Each path is a new rotation, seen through one point. The rows after it are directions, each followed by how far the rotation turns it, in degrees each step (0 if it stays put).
Each turn is a multiple of 5 degrees from 10 to 175, or 0.
Each row of a path follows its step; steps can be skipped.
Rotation 1:
step 3: [ -2   1  -9  24   0 -18  -3   8  10 -11  26   2  15 -15  -3 -15  -1  15
  -4  28 -15   4   7  -1  37   8  15 -38   8 -13 -10   9  -8 -18  -2  14
  30 -20  17  25  21  16   0  14 -33  20  36  -8  -6  -5  21   8  37  23
  -1 -14  10   0   5  -8 -25  15   9 -35 -10  -3  -2   8 -28  -7  37  -9
  -4  -4 -23 -21  -4 -12 -15  11   0  28]
step 4: [-21 -11 -17 -14  -3 -12   4  23   3 -17  -8  -9  -6  -4 -18  -5  -4   4
   9   8 -19   7 -10 -22  11   2  35 -44   1  11 -14  -5   4   4  -9  18
  20 -13 -11  18  19  10  -5   1  -1  -5  -2   9  10 -15  -8 -33  27  -6
   9 -25   6  10  -7 -26 -22 -28  23 -11 -22 -32  14 -18 -46  29   8  26
 -10  19  -6  -2 -12   4  11  38  16 -15]
step 6: [ 19   4  -5 -10  16 -11   5  28  -9 -37  21  11  -3 -12  16 -34  37 -16
  11   1   4  30   5   8  18  14  14 -30  -9  10  10  10 -11 -12  20  40
  23   9  -3   9 -26  -3   5  -2   8  18  11  -2 -13   3  24  13  -2  12
 -27   1  -8  -7   4   6  38   1  39  -3   9  31  -2  12 -20   0  -1  26
 -16  12 -13  -3  10  19 -21   0  -9  29]
step 9: [ -7  -5  -6   0  -5 -25  -9  17  11 -13  29  -4  22   6  -3 -29   2   6
 -21   4 -15  -6  -6  -6  -4  21  27   9  -9   2   8  -9 -12   6  10  20
  20   1  -6  43  26 -10  15   6 -30  29  -6   0   9  13 -16 -17 -18  22
 -16 -28   8 -39 -14 -22  10 -26  29  -5   4 -11 -29   3 -26  -5  10  -2
  -6  -3  -3 -21  26  45 -10 -21   4 -12]
step 15: [-42   6 -23  25  20 -24  -4   1   9 -16  11   5   4   3   1  18   2  22
  -7 -19 -16 -13 -14 -29  24 -19 -23 -29   8  -3  15 -30   7  -3  11  -5
  -9   8  14  34  22  -3 -23   0  -5  10  -9 -10   3  10  21   7  21  16
 -25   2  33  -1  12 -11 -32 -27  27 -13   7 -13 -25   6 -12  27   0  24
  -4 -13   2  -6  -2  16 -32   5  13  -4]
step 18: [ -5   6   7  16  11 -26   5  -6 -16 -10 -19  -2  -3  -5  -4  -6  22  31
 -25  -7 -13  23  11  -4  15  15   0   9   4  15  19  -2  27 -19  10   0
  -7 -16 -23  12 -18  -9 -11   9   5  27  12  -5  -9 -27  33  18  -4  -7
 -22 -16  34  12   4  -2 -13  -1  20   0  22  -5   2  29  -7 -47  14  20
 -23  16 -25   9 -36  19 -32  26 -12  12]
step 21: [ -6 -10  13  17  -1  -4   6  23  -9  -6  15   2  46  12 -23  12  27  25
 -36  12 -16   1  43   8  30   7   3 -14  13  -2  -1  26   9 -16 -16  14
  19  22   7  22  16  18   9  16   0  15   8  -6 -30   1  27   0  17 -10
 -38 -11  25 -10  17  14  -4 -10  31  26  -4 -13 -30  -3 -13  -5   7   1
  -9  -8  -8 -15  20  -9   1  -6  -1  -5]
step 25: [  8  25 -11  -1  38  -4   9  -6 -23  -7  10   7  21  -3 -12  -5  -2 -17
  -2 -25  -8  17   1  -5   1  -3   8 -33  -8   3 -19  12 -11  23  12  -8
 -18  19 -12  13 -29  37 -16   5  -6 -24 -17   3  17 -10  27 -13 -16  34
 -22  -9  16  23  14 -17  24 -37  28 -19  -4 -35 -19   8 -23 -14  10 -12
  -3  -9  -5 -18   0  25  -2   6  17  16]
Directions:
[ 2  2 -1  1  1  1  4 -3 -3  9 -1 -2  0  4  2 -1  5 -3  0 -3  1 -4 -2  7
 12 -5  7  0  0  0  3  2  0  7  7  1 -6  2 -3  6  0  2  1  4  0  6 -1 -4
 -3 -1  2 -5  5  1 -1 -3 -3 -7  2 -3 -9  3 -2 -1 -2 -1 -1 -7 -4  6  0  2
 -1 -3  6  0  5  1  4  2  2 -6]  65
[ 1 -4  3 -9  7 -5  8  1 -1  2 -5 -2 -5 -3 -3 -6 -1 -5  0 -3  2  1  7  2
  1  4  1  6 -1  3  0 -4 -4  1  6  2 -2 -2  0 -2 -5 -1  3 -2  2 -2  1  1
  6  4  0  3  5 -1  0  2  9 -1  3  1  5  0 -1 -1 -3 -2  4 -6 -2 -1 -2  4
  2 -5 -6  7 -2 -3 -7  4 -7 -2]  60
[-3  3 -5 -2 -2 -4  2 -2  3  7 -3  5 -7  0  5 -5 -7  6 -7  0 -1  7  0 -1
 -1 -5  2  1  6 -3  1  5 -1  1 -5 -2  2  0 -1 -1  1  9  3  0  8  5 -3 -1
 -3  4  0 -5 -7  7 -2  0  0 -8 -3  3  3  3 -5 -1  3 -4  0 -1  1 -4  0  1
  0  4 -3 -3 -5  4 -3 -2 -5 -4]  40
[ 3  0 -1 -2  3  5 -6  3  3 -1  2 -2  4  0  0  7  3  2 -6  1  2 -3 -1  8
 -1  3  3 -5  0  6 -3 -2  6 -3 -1  9  0  0  6 -4  1  1  5 -3  2  7  1 -1
 -1 -1  8 -1 -1  0 -1  4  2 -3  0  4 -3  7 -4 -3  3  4  3  3  2 -4  3  1
 12 -2 -5 -3  4 -1  1  7 -5 -1]  140
[-6  0  1 -7 -9 -2  0  3  5 -5 -1 -1  5  4 -3 -1 -3  0 -6 -2 -2 -2  1  1
  0 -2 -8  1 -5  6  3  6  3  3  5 -1  1  5 -2 -1 -6 -2  3 -2 -5 -6 -4 -1
 -5  3 -4  3 -4 -3  5  3 -3 -6 -5 -7  4  6  3 -2  4 -6  1 -3 -5  4  2  3
  4 -1  0 -1  3  0  5  0 -2 -2]  95
Rotation 2:
step 1: [-14   1 -25  -4  13 -15  25  15 -23 -25  -7 -17 -31  -9   2 -14  20  13
  -4 -21   9   5  13  -7  35 -55 -11  19  -8 -28  16  17 -12  -9  17  -2
  -6  13  15 -12   7  22 -22   4   4  14   2 -25   9   2  17  18  20  -2
 -16  18  16  -8 -19 -21 -11  16  16 -18 -18  -6  17 -11  -3   4  26  -7
   6  -2 -27  24  10  -9  16 -12  26  -9]
step 2: [ -1 -12  -8  10  -5  38 -23   3 -12  16   9 -33 -10 -10   8  22 -11 -29
  -7  28  10   9  -4   3   7 -25   2  31  11  17  16 -16  49  15  -7  12
  11 -13  -8   9 -19  11 -16  10   4  -3  -7 -17 -13   6  11 -21 -23  19
 -22   2 -14 -23 -23  34  -5   7 -12   2 -17  17  -8  -1  -8  10 -13   8
 -17  23   5  25   4  -3 -27 -21 -27 -15]
step 9: [  2  -5 -34 -22  25  -8   4   3   0 -16   7  14 -22   6 -25  -2  33 -10
  -3  32 -16 -20  10 -18  29 -13   0  19  22  11 -27  33  -4  -4  11  -3
   1   8   6  -2  -6   0   7  33 -10  -9  17  -8   4   5  -5  -2 -19  -9
 -17   4   1   5 -25  30 -25  29   8 -13 -22  -2  12  -9  -3 -22  30  -7
  -5 -17  11  21  12 -28  11 -26  -4  19]
step 11: [-11  41 -13 -52   6  11   8   3   4   6   0   0   6  -3  19  14 -10 -12
 -17 -12 -11  -2  13  12 -11  -2  -4 -12 -11 -21  -5  -6  24  -9  -8  -5
 -15   4  -5  -7 -31 -21   0 -19  25  11   3  24 -10 -18   4  -9   4 -10
  -7  -2 -14 -15  13   4  -4   5   7  -7  10  -6  59   5 -22 -16 -21  -1
  22   4 -44  20  -1  -1  40  -1  20   7]
step 15: [ -1  -6  -2  -9 -12  29  15 -16  21 -22 -18  -2   2  -6 -28 -10   9  -6
  -2   1  21  44  -5 -39  -9   2   1  10  -5  -4   0  26  -3 -32 -19   3
 -18 -10  -8  -4  14  30  24  16   2   2 -10  -9  22  -1 -27 -26  -7 -22
  18  -9  20  -1   3  29   2  27   9  -9  14   9 -19   8 -20 -36 -26  12
 -15 -35  -9 -11  -4 -27   6   0  11   5]
step 17: [ -9  11  -9  -3  11 -15  -5   8 -10 -26 -15  13  16   8   7   8  21 -25
 -29  22 -40 -13 -12   7  10  -5   2   9 -21  26  -9  27  23  -3  27 -19
  18  28  -7  10   8  15  19 -10   9  31  31 -14  -2 -11   4  -2 -10 -23
 -26  -1  11 -21  15  20 -12  -2   0  -2 -16 -30  20  -3 -27  -8  11 -10
 -17   0 -13  -7 -22  13  12 -18 -33 -10]
step 20: [ 15  13 -12 -16  11   8  -9  14 -36 -24  -6 -17  11 -18   9  -6   1   0
 -11  15  -4 -15  37  -7  12 -27   5  -8  -4  11  -6  19 -17 -12  30  -7
  16   8 -18 -10 -11  14   9  23 -10 -12  -1  20  10  16  19  -2 -30  42
 -30   3  -2 -11 -52  -2 -15  17   1   0  14  -7   0  17  16  13   8 -11
  -7  -4  34  15 -19 -26  10  -9  -9 -22]
step 25: [  0   6 -16   3  22 -27 -11  -1  -8   4  -1  21  24   9 -13  13  -4 -17
 -22   5 -18 -10 -13 -14  -9  -3 -16   6 -15   7  -8   7  18 -21 -14  11
 -29  28  30  -5 -10   2 -14  -4 -28  20 -11 -41  -5   7 -14   4   7 -11
  35 -13  35 -17 -16  21  17   3  43   9  -1   1  25  -9  -6   4  11   1
 -12 -12   1 -26 -17   8  -1   2 -32 -27]
Directions:
[ 2  1 -8  4 -4 -1 -1 -2 -2 -1  0 -1 -5 -9 -3  6  5  6  9  4 -5 -3  2 -4
  0  4  3 -1 -1  1 -1  1 -2  2  0 -1 -6  7 -5  3  2 -3  0 -6 -4 -1 -2 -4
  2  4 -1 -4  3  0 -3  7 -1  1 -2  4 -7 -1  2  5 -2 -3  3  5 -5  2 -6  9
 -6  0  0  0 -3  3 -1  3  1 -6]  140
[ 5 -4 -5 -3  5  1  4 -2 -6 -4 -1  2  5 -8 -1  4  0 -2  1  4  5  0 -5 -1
 -3 -2 -2 -3 -5  7  1  4  0  1  0  3  5  1  3  5  2 -4  1  4  4  2  5  0
  4 -2  0  0  7  0 -1  0  8  0 -4 -8 -5  2  6  6 -5  4  4  6  1  0  1 -3
  5  2 -2 -8  5 -4  2 -2 -3  3]  135
[  0  -6   1   5  -4  -1  -4  -2  -7  -1   4  -2 -11  -1   4  -2  -1  -1
   0   2   7   1   0   1   3   3  -2   4  -2   1  -1   3   5  -3  -5   4
  -2   5  -4   4   4   6   1  10   0  -2  -2  -8   3  -1   5  -3  -3   0
  -4   4  -5   5   5   2   0  -2   1  -3  -1   5  -2   5   5  -3  -1  -4
   3  -6  -1   5  -2  -2   8   2   2   4]  55
[  1  -1   2  -2   3   3   1   2   1  -8   6   0   3   0  -2   3   8  -1
   1  -2  -1   3  -1   1   7   3   0  -1  -5  -9  -7   3   0  -5   0   0
  -2   0   9   2   1  -2  -2  -4   2  -1   1  -1  -8   6  -4   0  -1 -10
  -4  -1   3   3   5   6  -4   2  -4  -8  -2   3   6   2   2  -4  -2  -4
   1   0  -4  -3  -5  -4   0  -5   4  -1]  175
[-4  1 -4 -4 -1  8  2 -2 -1  1  1  0 -2  0 -2 -8  0  5  2  5  0 -5 -2  1
  1  3 -2  4  8  1 -5  2 -7  1  3 -3 -4  4  6  5  4  2  6  6  3  6  0  6
  0  1  2  2 -8  3 -3 -3 -1 -8  6 -2 -4  3  5  3  8  2 -2  1  3  1 -1 -1
 -4  1 -6 -4 -4  3 -3 -1  2  2]  125
Rotation 3:
step 0: [  1 -11   1 -11  -7   3 -19  -2  44   5  -5   2  -1  -5  18 -36  15  16
  -9   8  29   8 -23  -3  10 -29 -15  14  14 -19 -21  12   4  11  -2   9
   0  -6 -18   5   2   8 -36 -25 -15 -25  26   1   5  -1  -3  -2   8 -16
  20  16   2   3   3  17 -17 -39  -9   2 -42 -25  11  -2  -1  23 -17 -14
  21  16 -23  -7  -1   3  -9   8 -18 -11]
step 4: [ 22  11  -7   6  -5  36   5   7 -20   4 -13   0  20 -10  -8   5   8   3
   5  -2 -25 -11 -21 -23   8 -37   6  -1  -5  -1   6   6   9 -25  44   4
  -5  16  16 -12 -13 -42 -23 -20  -2 -40 -20   3  26 -12  21   5 -17  14
  -4 -10 -15   8  -4 -11   9 -31 -24 -22  -7 -25   4   8   4  23  -7   2
   7  -3   0 -16   0 -27 -10   0   0   1]
step 6: [  1  12   5   0  11   4  17  24  29  24   5 -20 -19 -14  10  16 -15  28
 -25   7  -9  49 -17 -27   2  20   3  -6  -1 -20   7  -4 -15 -35   7  -3
 -17 -27  12 -23 -15   0 -12   8 -51 -10  -8  11  10  -5  11   7  -4   3
  10  -6 -37  -4   2   9  -2  11 -10  13  -1   0  16   3 -26  -6  -2 -22
  -4  -3 -29  -8   0  -3   8   0  -5 -10]
step 11: [ -2   8  26   2  22 -14   2  32  16   8 -32  18 -20 -11 -12  -7 -10   9
   3 -17 -27  -6 -11   6 -19  13  11  15  -3 -17 -19   2  14   7  22   6
   0 -28 -21 -18  25   1 -20   9 -24   3  25 -12   9  -1  20 -28 -24  21
   1   3   3  17   4  10 -51  11  -3   5 -10   5  -6  15   4  -6  -9   0
  17 -30   2   4  31 -22 -12 -13  11  -6]
step 17: [  3  19   4  -8   1  18 -16  14  -4  12 -14 -14   9  12   3  -9   5   8
   6   2 -13  34  14 -17  -6 -18  -1  14  23 -23  21  22  30   0   8 -21
 -26   9 -11 -11 -27  23 -14  -3  22  -4  25  -3   2   4 -13  12 -19  11
  27  25  -5 -18   1   9  -5 -29 -32  16  13  -2 -17   1  -1  15 -30 -12
  25 -14 -15  25   5 -10 -33  -1 -17 -18]
step 19: [ -5  28  12   7  27  -9  19 -15  -7  -5 -22 -10   8  -2  20   3  15  15
 -17  13  -2  -4 -16  19 -14 -22 -19  -6  -3  16  34 -18 -17 -13  25   7
  -5 -36   6 -16   9   1 -28  -4 -12  21 -16  21 -20  15   3 -12 -18  15
  15   2 -19   5  21  13 -23 -25 -17  15 -11 -16  -4   6  26  -6   4  14
  28  -3 -17  13 -19 -11  10  33 -10   5]
step 22: [ -9   8  28  -1  -4  -9  10  21  16 -13   1  25  15 -26  15   2  -6  -4
 -23   1   1  15   4  -1  22 -28 -10  -3 -11 -29  -6   9  31 -12  21 -19
  12 -38  11 -31 -14 -22   0  -9  20  -7  39  -3   0  -5 -16  -3  -7  12
   8 -20   2 -29   6   1  31 -18   2 -16  14  13  -4  10  20  12  18  -9
  12   9 -27 -10  29 -15   0  -8   0  14]
step 23: [-49  19   6  -2   5  13   6   9   4  22  10  24  22 -13 -10   0  16  21
   1   2  26 -11  -6  -5  14   9   2  18   8  -1  -5   4  -8 -25  12   9
   7 -24  -9 -21   2   2 -27  24 -41 -34  19   1  -8   3  24   3   4 -12
  28   3   3 -28   6  -4 -13   4 -31   7  -6  -2  10   9   4  16 -22  -6
 -26 -34  -7   3   5 -20 -14  -2  19  14]
Directions:
[-3 -1  1 -2 -1  2  0 -3  6  0 -2 -4  3 -5 -4 -8  1 -1 -2 -1  5 -2 -5 -2
 -6  1  3 -3  2  0  0  7  1  3 -9  1 -4 -2 -2  1  2  3  5 -1  7  1  2 -1
  7 -1 -2  5 -5  1  7 -7  3 -3  4 -2  1 -5  4 -5  7 -6  0  0  3 -1 -3  5
 -8  2 -8  4  0 -2  2  4 -3  1]  145
[  9  -6  -3   1   2   2  -2  -3   2  -3   2   4   5   0   3   2   1  -5
  -7  -1   3   4   3  -2   5   1  -1   1  -1   3  -5  -3   3   4   2   2
   1  -4   7  -1   2  -3   4  -3  -3  -1  -1   8   0   1   2   3   2   3
  -1  -4   1  -3  -7  -5  -3   0   0  -8   3   5  -1   2 -12  -3  -6   1
   3   4  -4   3   6  -3   5  -2  -8   0]  175
[  0   0   1  -5  10  -4  -3  -3  -4  -5  -6  -3  -5   0   3  -3  -4   0
   0  -2   4  -2  -1  -1  -6   1   3   2   3   4   3   0   5   2   1   5
  -6   1   1  -1  -2   6  -1  -7  -3  -2   4   1 -10  -1  -4  -7   3  -1
  -6  -2  -5  -1  10  -4   1  -3   4   0  -5   6   4  -2  -1   5   0   1
   1   1  -5   5   1   1   3  -4  -4   6]  35
[  5   1  -3  -3   0  -1  -2   2   4  -3   5  -2   2  -2   5  -3  -3   3
   3  -3  -7 -13  -1   5   5  -2   3   0  -5   4   4   1   3   1  -2  -6
   2   0  -1  -4   2  -5   5  -3   8  -1   0   0  -1  -4  -2   3   5   0
   2   2  -8  -1   0  -7   3   4  -6  -2   4  -2   1  -2   0   5   4   6
   1  -9   3  -2   5   2   5  -4   0   2]  60
[-10  -4   7  -3  -4  -2   1  -5  -7   1  -4  -1   0  -4   2  -1   4  -5
   1   6   6  -5  -4   1   2  -3   5   0   1   8   1  -1   5   0   2   3
   4  -2   0  -4   7  -5  -4   1   2  -4   0   2   3   0   3  -1   3  -1
   1  -6   1   7  -1   0  -5  -8  -3   3  -6  -3  -2  -3  -1  -3  -3   0
   2  -5   0  -7   2  -3   5  -3   1  -4]  95
[ 5 -1  3 -2  4  6  4  2  1 -4  0 -4  3  0 -4  8  1 -3  0 -7  1 -2 -4 10
 -2 -4  3  0  5  1  2  3  0  1  4 -2 -5  2  5 10  2  2  3 -1 -2  3 -2  0
  0  2  5 -7 -5  2 -5 -2  0  4  3  1 -4  0  4  1  3 -6 -7  1  2 -1 -1  5
  7 -7  3 -4  5 -2 -4  4 -4 -1]  45
[  2   0   4   0   4   2   7   7  -4   2   1  -4  -2   0  -1   1   2   2
   4  -6  -1   0   3   0  -2   1  -1  -5  -3   2  -1   8   1   0  -2  -1
   3  -1   0  -3   8   0   1   0   2   0  -2  -3  -4  -6   6   3 -11   3
   2  -6   2  -5   0  -2   2  -1  -1  -2  -8   7   0  -6  -9   7   3  -6
   0   2  -1  -6  -1   6   0   3  -2  -5]  155
[ -3   2  -5   3   2   1  -6   4   1  -1  -1   0  -1  -2   1  -3   3   3
   0  -4   5   2  -5   6   2  -2  -1   2  -4   3  -2   6  -2   2  -2   5
   3   0   1  -6  -1   0   2  -3  -2   3  -2  -7  -2   3   7  -6  -1  -4
   0   3   6   5  -5  -2   7  -3   0  -5   2  -1 -11   6  -1  -1   5  -6
   3  -3  -7   3  -2  -1   2  -6   8   4]  35
